Each row is where one point has got to under a steady rotation. How many steps took it there?
The counts run from 0 to 114.
[ 87 102 136 115 101 147 127 135 110 113 130 117 101 108  87 164  73  94
 139  73 156 136 165 125 133 116 141 122 155 137 149  97 129 144 112 134
 111 141  57 147 135 134]
19
[100 119 155 100 111 145  93 140 103 102  99 127 130 109  89 133 103 100
 103  89 140 137 160 134 171  77 120 118 150 123 107 102 124 185 139 102
 126 142  67 171 112  96]
16
[101 104 118 115 104 134 108 152  95 117 131  96 137 160 154 111 104 114
 145 111 116 111 153 185 143  84  95  89 138 147 118 105 142 168 168 103
 147 149  83 121 149 172]
82
[100  94 161 125 129 137 106 144  95  88 126 148 139  81 104 145  98  98
 109  88 165 151 169 146 150 113 140 140 158 114 137 112 137 159 140 151
 100 154  66 156 122  94]
24
[ 72 143 127  84  88 178 117 115 118 114 131 108 120 139 129 147  90  92
 115  93 123 143 157 167 152 103 107  98 128 149 123  99 116 181 163 116
 154 144  73 144 152 160]
98
[107 115 152 131 100 159 118 150 126 128 154 135  69 104  99 144 116 104
 137 112 174 118 200 126 169 105 123 125 143  84  94 125 143 141 143 128
 130 161  80 149  98 151]
36
[ 96  76 129 128 146 139 114 191  82 101 127 127 123 119 116  82  96 129
 157  99 140 102 131 112 119  91 100 104 161 103 123 113 152 150 144 113
 145 153  64 137 124 145]
76
[120 116 147 132  96 126  94 131  91 123  73 124 117 116  96 134  81  98
 106  71 128 141 147 152 132  88 116 120 128 135 162 116 125 172 140 125
  95 140  59 147 107 110]
8
[116 105 158 113 126 152  93 133  92 140 147 158 103 116 138 121 120 109
 117 118 173 119 189 148 155  96 122 129 152  82  73 128 112 169 167 137
 124 159 101 131 116 121]
41
[135  72 127 150 128 130 101 136 122 141 153 146 125 138 102  98  74 109
 161 117 165 101 189 155 122 172 128 126 148 117 113  95 148 171 140 129
 150 157  84 117 142 160]
55
[ 75 100 101  99  96 141 121 159 138 115 163 106 127  98  99 154  89 101
 124 109 141 145 188 154 154 105 126 108 149 132 113  88 126 132 132 129
 156 160  78 159 150 171]
107
[103 106 130 141 112 138  98 176 153 127 143 126 126  80  80 126  93 107
 115 134 170 132 187 159 178  96 131 124 155 127  82 114 140 144 132 143
 126 172  83 161 129 119]
31
[117  88 141 114 112 123 110 166  75 116  95 129 119 106 109 137  78 112
 134 104 140 108 166 139 148  82 106 119 138 151 173 119 137 146 151 107
 130 120  72 129 128 182]
4
[115 108 135 103  94 139 112 132  89 120 110 129 126 121 148 125  84  84
 135  91 115 147 149 152 142 107  97 107 133 160 158  90 142 168 155 126
 141 130  61 129 161 185]
90
[ 75 141 113 114 105 143 106 149 146 110 127 103 156 136  99 125  80  93
 108  87 126 165 153 156 129 103 114 113 138 112 103  81 124 157 119 107
 135 182  71 163 137 109]
103
[112 100 122 152  92 120 118 163 117 122 116 115 135 157 127  99  67 102
 155  75 112 133 142 143  81 132 107 109 136 141 137 121 146 155 155 114
 135 169  53 118 137 148]
79
[ 95 142 132  93 109 154 108 147  89 124  98 149 126 105 122 135  63 113
 119  76 138 131 151 151 156  83 138 110 122 177 157 115 122 174 145 109
 130 143  79 144 149 161]
13
[ 98 150 137 110  99 176 122 141  98 128  86 127 107 112  89 130  82 118
 121  93 139 116 164 148 163  83 117 108 111 163 137 126 140 165 154 106
 117 134  66 156 138 152]
12
[118  73 141 137 108 122 110 144  85  81 121 121 134 132 154 128 109 107
 155 105 127 112 147 156 138 112  69 104 143 141 134 122 160 170 173 100
 146 128  67 125 124 176]
81
[112  89 117 122 146 159 122 153  91 152 160 127 108 153 102 100 102 111
 143 118 170  90 173 137 123 135 129 133 167  71  86  97 141 160 122 120
 118 160  88 120 126 130]
51
[120 143 126 128 102 141 114 147 130 141 135 161 110 155 119  62 111 122
 138 100 140 101 185 161 104 151 101  97 129 112  91 123 136 177 149 102
 171 167  90 130 120 160]
62
[ 84 126 130 101  90 152 114 119 121 116 127 116  92 131 101 156  73  98
 117  55 143 145 152 158 118 118 152 118 136 142 139 104 115 179 117 139
 116 137  64 150 155 120]
18
[ 95 106 121 117  77 134 122 155 113 131 112  95 114 166 111 141  92  89
 125  96 120 124 155 175 117  99 101 111 108 173 145 103 133 152 139 113
 126 147  68 139 142 146]
2
[106 113 138 109  94 121 109 168 126 128 172 138 123  91 123 145  76 114
 128 108 166 130 201 162 159 116 144 138 147 133  90 112 134 143 130 147
 139 172  86 150 137 149]
30
[ 61 131 128 121 124 170 107 154 109 112 121 145 152  83  88 136  88 108
 102 109 143 161 177 157 155  95 125 110 128 127 155 137 125 135 167 128
 120 167  79 174 119 153]
109
[118 129 128 136 102 126  92 152 119 133  80 119 130 128  77 104  70 110
 116  92 112 125 146 151 142  78 130 114 136 139 136 106 122 157 132  97
 105 173  61 151 126 106]
7
[119  87 142 130 102 130 125 154 115 144 161 133  67  96 102 135 103  97
 133 101 169 135 182 133 136 121 138 135 159  93  96 109 136 137 124 145
 108 158  76 137 125 147]
35
[ 92  89 126 132 111 120 100 155 140 114 134 121 119 109  73 130 110  86
 104 112 134 153 177 151 139  86 120 127 154  93 106 109 127 131 125 129
 107 176  66 156 111 111]
112
[116 114 142 136 158 168  83 144  93 132 133 148 144 154 112  89 129 105
 138 129 153 109 186 198 129 133 108  97 136  99 104 112 143 181 161 133
 155 143  96 132 114 150]
57
[ 91  93 130 119 142 149  99 160  89 107 113 132 130 153 148  93  82 116
 148  82 141 124 132 162  88 111 104  91 131 147 122 127 133 170 171 147
 155 143  77 115 168 164]
74
[ 74 131 115 126  95 168 121 160 131 116 149 105  92 139  78 146 109 109
 137 103 157 136 183 154 140 119 149 115 138 111 121 127 135 153 122 136
 120 160  59 172 116 115]
27
[133 108 126 140 157 163 108 150  97 160 129 147 113 144 102  61 100 107
 147  96 150 113 165 153  87 141 141 104 141  93 134  93 147 159 132 163
 119 170  77 120 130 162]
59
[132 117 116 125  77 117 102 151 134 118 113  96 126 153 121  96  84  97
 143  98 106 128 138 147 141 107  97 113 150 131  98  95 134 165 118  88
 123 175  49 134 129 136]
87
[123  86 163 124 163 145  97 140  91 126 118 172 120 127 133  95 114 111
 136  96 151 123 160 143 124 140 103 107 140 130 116 107 156 177 173 161
 151 128  87 128 135 182]
65
[110  75 140 143 118 119 114 161 125 115 135 135 115 153 114  85  83 119
 151  77 126 104 143 122 105 158  87 116 151 134  80  99 150 172 146 125
 171 159  61 124 137 154]
71
[118 121 135 151 125 152 106 155 144 157 106 148  97 164  89  80  95 114
 151 100 138 105 167 159  93 169 110 104 113 136  95 117 152 172 153 148
 155 167  69 131 140 152]
63
[ 82 126 129 116 112 125  97 147 113 104 147 169 156  79 123 126  65 107
  98  94 147 158 188 177 132  92 143 131 123 129 143 116 121 142 147 138
 124 168  97 145 139 146]
110
[105 130 151 139 122 149  97 164 121 125 108 138 128 106 105 128 107 101
 114 127 165 144 187 170 164  91 131 104 126 112  92 143 135 152 156 147
 100 174  74 153 117 112]
32
[ 96  87 147 143 136 152 101 163 127 104 104 120 105 156 101 105 110 120
 151 107 130 112 138 129 115 131  76 106 129 133  93 130 154 171 182 109
 163 154  68 141 113 147]
72
[ 70 123 137 123  73 152 111 145 123 127 135 139  91 131 113 150 108  82
 114 100 150 165 194 173 118  93 125 103 105 124 126 129 112 148 154 141
 122 152  87 155 134 151]
114
[100  98 127 110  76 108 117 154  99 105 125 112 121 168 120 126 102  99
 118  95 120 117 161 173 112  78  82 102 126 142 132 117 136 168 150  79
 135 143  71 144 115 127]
1
[119  75 140 122 158 144 114 134  74 133 171 150 129 133 143 106  97  98
 140 110 169 115 187 162 104 138 141 131 164  77  97  95 118 180 146 134
 123 159  99 115 144 140]
50
